In the data rows, 500 means zero.
Some points, one per row:
409;468;478;465;314;501;465;326;349;497;376;425;506;477;468;423;406;349;309;409;417;442;454;470
446;521;441;487;392;473;457;315;339;460;353;487;477;489;367;390;460;448;266;486;401;452;471;474
402;568;468;487;306;489;496;320;437;453;519;463;615;476;463;498;519;465;387;578;490;417;518;487
474;583;470;508;422;483;461;292;549;521;467;390;695;599;440;474;506;548;518;555;465;438;489;537
385;384;409;380;402;433;439;241;277;348;261;422;351;426;363;393;396;333;282;351;314;389;361;445
447;358;246;400;495;383;478;349;220;359;362;364;250;336;505;335;295;364;545;268;335;482;480;412
655;659;850;667;548;586;619;785;774;591;999;745;999;790;611;571;686;746;786;863;922;543;774;689
557;324;575;714;466;366;725;845;999;520;212;728;999;999;660;479;490;773;514;386;320;557;914;324
655;606;851;732;644;800;607;780;651;810;842;672;438;555;526;784;678;631;804;492;999;766;507;643
378;365;304;328;341;383;403;282;242;302;259;367;297;374;291;307;309;332;265;308;265;391;341;395
490;512;609;565;565;522;553;810;525;531;587;635;429;456;477;564;561;506;590;453;666;644;447;556
607;523;571;655;719;600;567;660;758;601;566;557;543;600;491;704;541;552;498;542;684;684;488;556
564;451;385;452;589;575;508;456;415;529;698;529;322;357;542;442;503;489;545;326;433;497;542;456
438;604;506;460;438;506;466;343;430;503;417;512;794;598;518;477;481;517;412;526;539;455;469;522
559;319;321;502;706;501;564;691;413;512;402;418;296;446;550;380;352;404;558;301;342;588;786;362
429;475;380;365;414;370;370;281;351;311;417;408;509;458;526;403;401;453;347;612;277;318;408;427
638;568;924;602;936;788;638;532;594;669;716;752;497;594;513;548;723;648;621;656;761;636;472;718
658;441;326;562;999;555;616;602;331;568;904;637;308;433;792;444;387;528;999;324;507;680;999;447
444;393;361;384;470;428;494;340;425;508;351;526;322;403;387;418;484;424;323;406;661;588;387;548
705;391;316;569;815;569;582;657;334;522;538;612;302;432;762;449;333;427;905;256;306;555;994;398
390;351;277;369;324;347;420;203;193;330;248;304;223;324;342;349;339;298;288;264;294;395;368;411
504;354;262;456;329;403;448;444;388;366;308;390;240;431;350;390;331;464;410;297;392;504;441;395
463;481;462;474;464;460;532;444;417;446;439;511;349;462;387;480;422;446;405;447;525;564;423;441
600;573;929;510;677;422;365;817;674;298;263;429;546;463;999;428;561;999;539;862;207;405;346;478
516;396;342;424;641;537;495;411;435;445;374;409;271;376;415;446;361;402;508;357;350;473;493;436
489;586;458;401;316;416;434;264;377;445;411;358;623;471;427;418;410;426;403;516;251;341;425;462
413;467;424;416;345;425;424;263;369;352;382;345;678;486;402;404;496;354;344;433;300;410;466;511
730;426;420;632;679;612;557;849;456;610;705;530;366;512;553;592;510;557;860;385;631;697;653;555
362;327;246;315;327;328;384;193;188;350;260;309;210;290;302;326;315;315;294;298;224;423;393;381
576;457;489;571;539;641;572;514;498;501;625;503;324;389;566;580;488;485;522;374;540;561;524;476
383;426;491;441;315;453;499;257;275;478;320;430;532;514;357;472;486;354;303;425;424;393;397;474
580;675;654;554;503;444;431;839;911;437;369;466;626;625;705;547;632;740;536;847;355;403;494;594
369;357;320;362;273;415;414;258;265;333;295;349;257;370;335;344;358;359;288;334;308;455;339;417
392;579;486;410;319;387;415;284;582;386;371;402;562;461;446;379;407;364;289;552;359;329;458;468
542;408;484;518;821;536;581;503;710;652;649;594;503;550;490;737;498;630;590;471;541;570;604;585
608;550;400;434;387;366;369;567;662;510;336;421;494;543;712;384;481;527;394;690;305;384;389;476
532;647;802;576;500;499;506;547;893;631;556;544;927;662;469;564;632;475;524;625;600;457;488;624
428;519;536;373;359;403;481;309;477;424;357;407;558;531;408;405;539;392;295;504;444;378;473;455
438;474;515;457;306;463;479;271;294;446;304;459;589;557;383;445;417;429;375;445;382;408;429;441
493;365;285;532;448;501;547;445;311;432;354;407;244;373;685;399;332;353;729;264;325;441;762;342
421;499;373;373;276;394;410;235;305;318;335;336;397;418;362;413;362;349;333;436;268;384;399;431
491;837;520;617;812;567;493;730;999;450;965;555;713;844;711;621;814;813;744;834;634;490;572;662
439;417;324;431;478;444;482;575;394;471;340;537;425;485;425;406;446;451;399;493;488;510;441;448
432;357;313;433;368;449;446;315;237;406;349;386;276;378;437;370;351;401;352;286;353;508;478;367
397;487;447;444;353;421;465;265;418;395;370;440;517;464;346;463;469;406;289;489;372;430;482;488
520;387;335;584;409;476;525;379;345;392;484;384;289;361;395;499;400;392;481;361;492;639;469;461
569;406;423;604;636;550;575;922;525;614;739;575;400;466;608;629;558;632;977;356;521;633;724;450
Here are 16 more points, each followed by its number:
358;414;346;344;326;339;409;289;381;343;332;340;331;397;374;355;346;378;289;426;307;318;370;423 0
469;525;543;454;431;482;471;357;511;457;393;557;481;500;457;490;554;428;328;534;505;473;443;558 1
497;505;477;489;487;480;487;392;448;718;333;579;675;541;433;548;544;482;360;528;490;444;376;530 2
587;578;579;775;858;658;666;999;679;665;970;902;431;467;681;768;534;681;999;462;808;763;696;523 3
422;566;462;447;394;376;424;379;442;408;377;467;646;541;488;423;441;495;389;601;335;449;519;515 4
370;396;305;311;286;293;338;206;266;271;236;307;346;364;382;319;335;369;265;418;193;297;370;436 5
787;719;999;945;999;973;716;999;999;999;999;907;713;872;747;974;830;834;999;819;999;999;720;793 6
513;480;495;402;395;530;534;504;544;607;321;653;578;528;406;473;477;517;332;479;492;505;405;514 7
563;486;400;544;536;464;528;539;463;581;449;588;425;449;444;515;436;625;517;437;656;648;466;549 8
513;573;403;464;728;433;383;472;673;339;388;345;418;511;816;400;562;798;453;994;288;395;400;535 9
441;462;409;471;488;524;492;396;322;439;427;457;302;404;417;519;426;532;484;412;505;511;445;550 10
440;545;358;520;377;474;467;338;558;413;349;526;618;560;452;419;454;461;403;601;371;414;466;487 11
412;502;364;316;344;360;340;291;436;328;418;329;391;422;526;435;365;509;370;553;232;345;389;480 12
370;444;295;341;311;348;404;299;291;354;272;352;376;475;447;354;414;373;320;497;311;340;403;461 13
625;491;597;693;815;779;646;756;464;821;682;658;428;521;616;673;551;611;745;493;795;793;607;563 14
553;693;677;690;769;709;587;589;605;820;676;829;576;673;550;782;724;628;523;496;593;660;458;579 15
Which of these numbered points is nearest to each point below by angle, seen from the average point of the first points? Its number follows each.
542;513;435;548;647;713;557;612;450;623;710;520;419;475;504;643;437;553;563;507;999;723;560;503 > 14
586;467;413;621;723;529;594;999;555;607;765;523;414;478;556;574;524;541;892;431;711;677;653;465 > 3
519;544;489;543;469;536;579;446;511;665;411;516;825;629;484;525;588;574;439;678;568;410;507;619 > 2
487;407;368;492;531;535;507;392;273;404;589;528;302;370;521;466;396;442;555;325;523;555;607;477 > 10
939;653;878;999;999;999;729;999;999;999;999;999;722;872;813;999;935;878;999;659;999;999;999;748 > 6
583;396;424;507;592;618;523;632;407;600;374;407;348;447;525;473;475;491;682;365;436;508;621;467 > 14
459;549;607;412;379;469;536;382;478;449;386;547;546;631;413;433;506;432;370;515;566;446;427;530 > 1
511;472;533;405;428;522;536;439;531;444;362;539;429;542;404;405;515;578;462;429;521;588;414;471 > 7
488;415;455;483;451;490;530;479;306;486;478;501;384;361;478;413;471;481;532;414;448;587;462;519 > 10
449;451;379;418;326;378;472;334;413;345;224;429;406;406;391;438;355;341;251;336;375;376;332;388 > 0
519;571;704;449;503;427;390;602;527;352;464;455;514;442;873;474;556;972;616;794;327;434;413;582 > 9
433;581;568;438;444;510;457;366;702;457;383;454;765;598;460;499;511;481;357;554;438;422;491;531 > 11
614;504;335;721;692;631;612;945;393;594;763;583;380;443;687;504;473;591;999;349;623;698;915;456 > 3
425;444;448;485;377;439;434;411;294;549;483;494;350;416;434;428;477;445;469;366;461;532;503;450 > 10
716;960;999;994;783;971;804;999;999;999;999;999;999;999;893;999;999;999;917;996;999;835;710;805 > 6
522;630;432;474;569;664;530;404;526;609;710;439;477;477;434;532;511;514;423;456;480;544;415;486 > 15
440;479;417;437;413;435;502;453;557;326;291;483;425;462;377;473;417;414;367;361;413;477;361;417 > 0
513;690;685;428;595;457;381;761;662;350;287;431;602;522;897;445;574;690;585;986;218;428;442;546 > 9
571;619;616;504;930;703;600;449;999;570;537;790;683;557;446;628;766;599;378;509;768;604;504;641 > 15
665;999;999;759;919;730;519;987;999;737;999;711;999;821;969;734;806;999;958;980;651;675;709;687 > 6
578;693;540;581;732;565;419;681;783;314;543;423;629;600;786;459;610;860;513;862;323;398;459;553 > 9
533;422;471;662;718;658;585;800;445;625;551;541;435;470;498;615;443;507;682;406;502;674;604;488 > 14
517;479;523;403;603;471;396;744;800;364;349;382;662;603;773;547;545;971;753;900;356;477;458;531 > 9
599;471;523;674;796;577;583;735;470;554;481;613;406;447;536;595;415;486;657;430;722;667;551;466 > 14
594;390;404;603;505;567;536;614;392;643;526;514;336;423;507;584;540;526;559;377;591;564;532;482 > 14
510;323;345;679;608;570;571;999;600;532;350;509;336;526;584;595;394;476;866;327;670;702;683;429 > 3
Here are 16 other points, each followed by its number:
444;316;212;384;282;399;436;306;197;405;246;365;200;287;509;350;256;336;447;229;267;496;627;330 0
757;429;407;663;934;568;626;800;383;661;773;622;291;431;788;610;436;547;929;307;432;595;999;458 1
472;417;526;413;357;408;461;396;420;419;329;488;328;380;349;443;429;425;313;398;412;455;360;427 2
591;384;260;525;398;568;494;481;259;441;398;435;238;368;485;356;355;401;511;265;382;433;555;383 3
429;499;436;440;491;477;491;233;477;373;456;409;585;464;436;443;518;427;397;575;412;417;438;544 4
497;527;523;496;490;513;542;365;450;607;488;655;653;581;435;609;568;487;327;462;433;516;408;538 5
473;572;530;492;403;432;562;318;419;436;361;530;550;526;436;447;503;427;541;567;528;412;448;556 6
425;377;312;400;319;427;446;291;234;339;364;354;311;346;333;388;301;364;277;354;319;413;358;407 7
601;460;691;715;847;705;570;996;609;807;999;848;442;588;597;756;737;623;826;444;807;976;724;593 8
499;365;341;416;518;467;479;395;291;449;289;351;258;365;422;358;308;366;460;315;325;485;448;387 9
620;604;552;749;999;767;591;705;684;875;999;610;410;582;623;780;579;702;682;505;999;577;634;626 10
324;442;302;319;298;312;334;243;296;267;237;302;354;371;393;327;329;373;248;508;228;306;351;406 11
571;551;566;634;654;643;559;512;599;699;855;605;527;728;537;650;544;635;643;516;785;653;412;549 12
441;341;302;353;377;425;416;365;262;398;353;406;267;381;324;362;347;348;377;336;297;442;386;416 13
350;422;280;315;244;342;401;213;305;255;263;303;319;396;413;346;375;281;239;375;235;332;352;424 14
591;694;769;691;651;630;621;568;895;772;563;662;969;724;544;747;739;546;496;705;844;552;543;686 15
Which of these numbered points is nearest to each point below by angle, seen from the average point of the first points? Its number follows each.
572;386;303;465;447;525;492;468;305;504;556;376;260;392;497;398;419;476;550;341;442;481;560;444 > 3
407;463;436;359;308;359;472;235;355;418;308;418;468;429;436;423;453;368;253;412;366;321;358;445 > 14
488;544;467;483;386;451;398;403;603;364;495;430;672;501;557;458;461;523;369;740;426;394;529;541 > 4
396;497;408;335;390;402;344;403;401;288;348;392;364;398;629;366;383;504;354;655;259;335;425;494 > 11
461;331;291;367;382;411;426;352;255;420;294;377;244;398;326;380;360;417;409;317;297;494;391;391 > 13
586;701;854;726;618;619;576;494;904;729;586;683;878;665;613;680;802;633;455;710;917;480;552;635 > 15
578;471;656;473;532;705;563;999;567;620;541;622;453;502;483;556;607;596;575;502;651;692;488;597 > 8
586;495;619;618;652;738;587;957;527;841;999;658;350;440;574;621;654;577;650;450;632;792;617;541 > 8
527;407;290;449;398;510;478;474;308;452;420;401;246;375;371;391;337;373;495;306;446;474;465;385 > 3
507;666;719;539;371;495;499;338;544;466;476;432;696;723;507;496;510;534;489;566;376;441;469;515 > 6
500;342;236;434;380;410;474;298;221;381;388;448;221;307;461;346;315;286;469;264;231;367;561;373 > 0
639;428;358;653;844;656;688;957;647;640;747;545;334;444;845;626;405;487;966;401;576;670;999;440 > 1
470;506;485;525;569;482;573;286;493;593;367;588;499;606;465;693;522;448;373;420;621;458;430;541 > 5
534;517;592;583;615;548;596;455;482;585;661;506;580;589;486;509;606;512;355;514;735;596;481;722 > 12
557;583;553;678;632;655;588;772;509;857;871;730;443;501;515;656;630;617;890;481;680;729;557;559 > 8
539;519;590;553;600;553;493;546;442;527;418;541;401;486;445;545;574;606;320;442;759;540;419;564 > 10
479;577;696;615;536;512;500;442;605;522;517;506;801;655;463;607;546;544;471;623;560;487;535;602 > 15
468;491;497;483;454;417;433;422;370;437;432;477;588;487;411;516;621;495;334;519;491;537;417;496 > 5
549;463;380;567;569;557;562;517;508;479;526;422;386;460;432;511;473;488;582;449;589;541;588;420 > 10
456;587;696;491;503;485;538;390;494;514;432;541;750;543;491;530;541;435;375;596;462;456;466;524 > 5
433;413;352;425;456;447;479;406;295;419;398;485;290;427;413;480;394;421;380;341;411;520;424;452 > 13
594;592;999;629;726;681;587;801;464;620;932;526;519;637;424;589;625;580;541;665;963;812;498;753 > 12
750;486;612;910;707;687;588;814;639;721;711;710;504;515;547;798;614;611;753;466;579;716;564;525 > 8
542;508;655;688;601;731;499;572;424;653;613;719;478;498;516;531;560;470;477;536;999;583;473;561 > 10
419;441;379;446;313;424;445;276;380;328;442;448;424;484;422;387;436;369;356;477;302;327;429;494 > 14
563;457;379;560;620;609;521;549;429;551;627;522;424;444;530;473;404;492;901;400;565;583;576;510 > 1
